In the data rows, the value 128 means zero.
Some points, each followed by its number:
[161 140 152 124 136 150 119 117 126 132 131 141 114  86 110 131 108 128 150 132 125 110 133 113 113  96  86  75 153 142] 0
[117 114 127 108 152 113 109 151 100 123 170 110 110 111 130 105 120 168 119 112 154 120 132 126 152 165 128 105 159 146] 1
[138  89 115 126 155 123 103  97 107 128  76 151 112 147  99 147 198 130 104 118 112 152 147 123 136 169 168  60 164 139] 2
[144 136 129 120 124 136 131 115 123 149 135 132 123 118 115 120 136 106 137 138 116 142 157 101 120 114 134 136 127 153] 3
[116 113 130 109 153 112 109 150  99 124 165 107 104 106 134 102 118 171 121 113 154 115 128 128 153 166 126 104 163 144] 4
[143 201 104 166 114 194 186 161 126 115 185  57 179 189 117  89 199 150  81 125 134 158 238  57 131 159 240 189  98 165] 5
[ 61 102 124 146  82 113 136 114 130 147 100 162 142 209 101 111 108  73 103 131 129 133 119 109 130 137 150 127 106 133] 6
[ 28   2  94  48  89   0   0  60 124 181  96 217  41  39 145 188  88  66 193 141  58 148  47 132 101 129 125 132 126 169] 7
[102  53 146 114 111 107 145 154 207 193 133 151 111  77 143 136   0  57 154  94 149 143  66 163 125  38  36 206 136 119] 8
[ 99 121 156 198  76 169 231 139 226 105  17 144 166 214 135 156  67  70  92  83 143 124  84 186 108  93 111 176  68  41] 9
[110 126 124 125 120 124 130 135 133 123 121 128 134 131 133 137 115 134 132 129 128 122 111 137 125 124 124 118 122 120] 10
[160 183 144 127 157 174 189 136 119 125 139  83 130 143 130  42 125 143  91 126 153 116 148 127 155 146  83 198 125 105] 11
[125 138 109 128 115 127 132 129 134 128 142 117 135 117 134 138 138 127 134 140 114 137 138 131 120 123 143 163 105 125] 12
[ 94 138 104  99 108 118 119 122 121 153 165 109 114  92 131  89 102 117 130 128 119 135 139  99 125 123 124 201 116 149] 13
[110 126 122 125 121 123 130 140 130 123 123 128 133 134 132 142 116 137 134 130 132 120 108 138 123 123 125 110 123 119] 14
[144 169 144 125 149 162 182 134 130 131 129  96 129 137 134  68 114 134 105 126 153 117 132 136 151 128  77 188 124 102] 15
[ 87  90 114  93 109  76  76 105 124 148 120 162  97  85 138 148 112 110 157 135 101 131  95 132 115 124 120 134 127 145] 16
[161 170 145 130 158 170 181 135 121 127 139  89 131 141 130  63 127 142  98 127 149 118 146 131 157 140  89 180 129 108] 17
[178 150 160 124 143 156 115 108 123 128 134 147 107  65 105 137 100 132 155 135 122 101 136 107 108  84  69  44 166 150] 18
[136  98 134 136 157 153 142 128 128 135  93 136 111 148  95 112 147 131  92  87 139 132 141 107 146 141 127  73 183 148] 19
[174 103 168 131 179 144 158 131 160  76  45 126 100  95 145 149 104 159 115  84 147 121 102 226 143 145  80 112 138  49] 20
[110 130 106 125 129 136 155 131 143 126 116 104 131 146 139 133 135 145 117 128 119 139 121 122 126 147 150 134 109 126] 21
[156 255 179 207  34 176 249 149 182  86 109  96 195 196 171 126 115 102 156 142 132  42  96 133  97  43  69 183  25  53] 22
New points follow, each followed by the numbers of its two nearest points above by angle, seen from the average point of the numbered points, nearest first.
[165 185 131  91 100  93  96  46 137  71  70 139  66  87 165 104 179 145 167 111 116 102 134 172 154 188  78 120 100  41] 20 16
[116  97 135 119 122 117 134 135 160 150 128 138 117 108 133 130  73  99 139 112 135 133 101 143 125  93  86 157 132 122] 8 7
[149 136 105 141 155 140 120 145  96 138 181 110 172 167 109 117 183 131 108 161 130 163 188  90 133 158 204 153 133 158] 5 3
[125 144  98 123 107 121 129 126 136 127 147 108 138 112 139 145 137 122 138 147 105 141 140 138 115 118 147 185  91 115] 12 13
[161 144  94 153 182 146 112 158  71 144 212  94 204 190  91 109 219 131  88 178 140 189 231  72 136 182 255 165 143 175] 5 3
[145 136 111 140 155 139 122 144  97 136 173 109 169 164 109 120 175 131 109 157 133 159 181  97 134 158 197 144 135 156] 5 3
[100 178 107 141  56 121 124 115 151 116 134 125 143 108 142 155 123 112 154 139  93 113 124 110  90  88 145 173  74 125] 12 22
[171 142 124 109 121 148 134  92 119 187 142 129 112 106  95 108 153  68 151 158  99 165 208  61 111  97 147 150 126 195] 3 13
[ 99 108 129 124  88 108 143 125 178 139  94 140 114 102 147 151  72  89 147 108 119 129  91 163 113  90  94 180  97  97] 8 9
[129 125 139 130 124 126 134 122 126 127 113 135 119 134 123 130 123 120 130 125 131 121 124 134 130 129 122 103 129 123] 2 14
